Read these off the table that follows. Rows and columns are numbered from 0.
1) Report the bottom-right entry.
2) Report the entry in row 2 and column 1.
3) Report the entry in the top-right corner.
4) Report the entry in the bottom-left corner.
5) Report the entry just left of the smallest entry.
6) Report the entry in row 2 and column 0.
7) Report the entry at row 0, column 2.
8) Report the entry directly below the largest entry.
[[33 51 47 46 49 46 28 34 29 35]
 [52 44 39 35 41 37 38 20 35 15]
 [31 51 56 43 36 42 35 32 30 47]
 [45 47 57 43 44 59 39 30 25 36]
 [47 39 40 43 41 45 48 42 39 42]
 [31 39 28 47 39 25 47 59 52 54]
 [44 43 35 44 44 37 42 39 40 32]
 [46 45 36 47 43 37 49 42 38 34]
 [50 22 12 54 50 41 71 87 62 62]
 [28 44 32 47 44 30 37 52 46 47]
 [26 48 35 61 53 42 43 64 38 56]]
1) 56
2) 51
3) 35
4) 26
5) 22
6) 31
7) 47
8) 52

[[  2 -13 -31  -8 -20  12  -9   0  14 -29  -7]
 [-26  -1 -22 -18 -20  -5  -9  -3   6 -26  -5]
 [-28   1 -20 -20 -17  -5 -10  -2   5 -27  -5]
 [-31   1 -18 -16 -15  -5  -8  -1   5 -28  -4]
 [  2 -13 -31 -10 -22  12  -9  -1  14 -26  -7]
 [-31   1 -12  -6 -11  -2  -5   4   9 -28  -4]
 [-27   1 -21 -20 -18  -5 -10  -3   6 -26  -5]
 [  2 -11 -30 -13 -22  12 -10  -2  14 -28  -7]
 [-38  -6  -6  24   7   3   9  13  -7 -36  -4]
 [-29  -3 -22 -12 -12  -2 -10  -2   2 -33  -3]
 [-10  -5 -29 -18 -16   7 -11   0  10 -34  -5]
 [-16 -11 -20   0 -16   6  -4  -3  12 -26  -6]
 [-34  -9  -9  21   3   5   6  11  -3 -35  -7]
 [-39  -7  -6  24   7   2   9  13 -10 -37  -3]
 [-39  -6  -6  24   7   2   9  13 -10 -37  -3]]
Read off the third entry from the end, reading row by row.
Answer: -10
Read off the entry just left of the centre entry.
Answer: -22
The entry in the bottom-left corner is -39
The entry in the bottom-right corner: -3
The entry just right of the centre entry -> -10
The entry in the top-right corner -> -7
Read off the first entry, reading row by row.
Answer: 2
The centre entry -> 12
Read off the smallest entry in the first row.
Answer: -31
Read off the 2nd entry on the main diagonal.
Answer: -1
The entry directly above the centre entry is -5
Read off the entry just left of -17.
Answer: -20
Read off the entry directly below the centre entry.
Answer: 3
The second entry on the diagonal from the top-right corner is -26
Read off the third entry on the diagonal from the top-right corner.
Answer: 5
Read off the 4th-last entry, reading row by row.
Answer: 13
The fourth entry, reading row by row: -8

B =
[[ -3.589   7.987  13.878   6.066 -14.519  -2.514   1.154]
 [ -5.983   6.365 -10.986 -17.759   9.312  -5.191  -3.741]
 [  3.272   4.675  -0.368  -2.973   1.855  -7.606  -0.438]
 [ -8.065 -10.447  -8.619  -7.656  -8.783 -10.558  -7.210]
 [ 11.869  -4.628 -11.553  -5.908   1.161  16.198  -1.817]]
Counting starts at 0.
Which number is the top entry of the column that holds the smallest entry? 6.066
Which number is the smallest entry? -17.759
Which number is the entry at row 0, column 2? 13.878
The entry in row 2 and column 0: 3.272
Which number is the top-left entry? -3.589
The entry in row 1 and column 0 is -5.983
The entry in the bottom-right corner -> -1.817
Which number is the entry in row 2 and column 2? -0.368
The entry directly below the smallest entry is -2.973
The bottom-left entry -> 11.869
The entry just right of -8.783 -> -10.558
The entry just right of -11.553: -5.908
Which number is the entry just left of the largest entry? 1.161
The entry directly above 9.312 -> -14.519
The entry in the top-right corner -> 1.154
Which number is the entry just right of 3.272? 4.675
The entry directly below the centre entry: -7.656
The entry just right of -17.759: 9.312
The maximum -> 16.198
The entry directly below -8.619: -11.553
Which number is the entry at row 0, column 1? 7.987
Which number is the entry just right of 1.855? -7.606
The entry directly above 1.161 -> -8.783
Which number is the entry directly below -10.447? -4.628
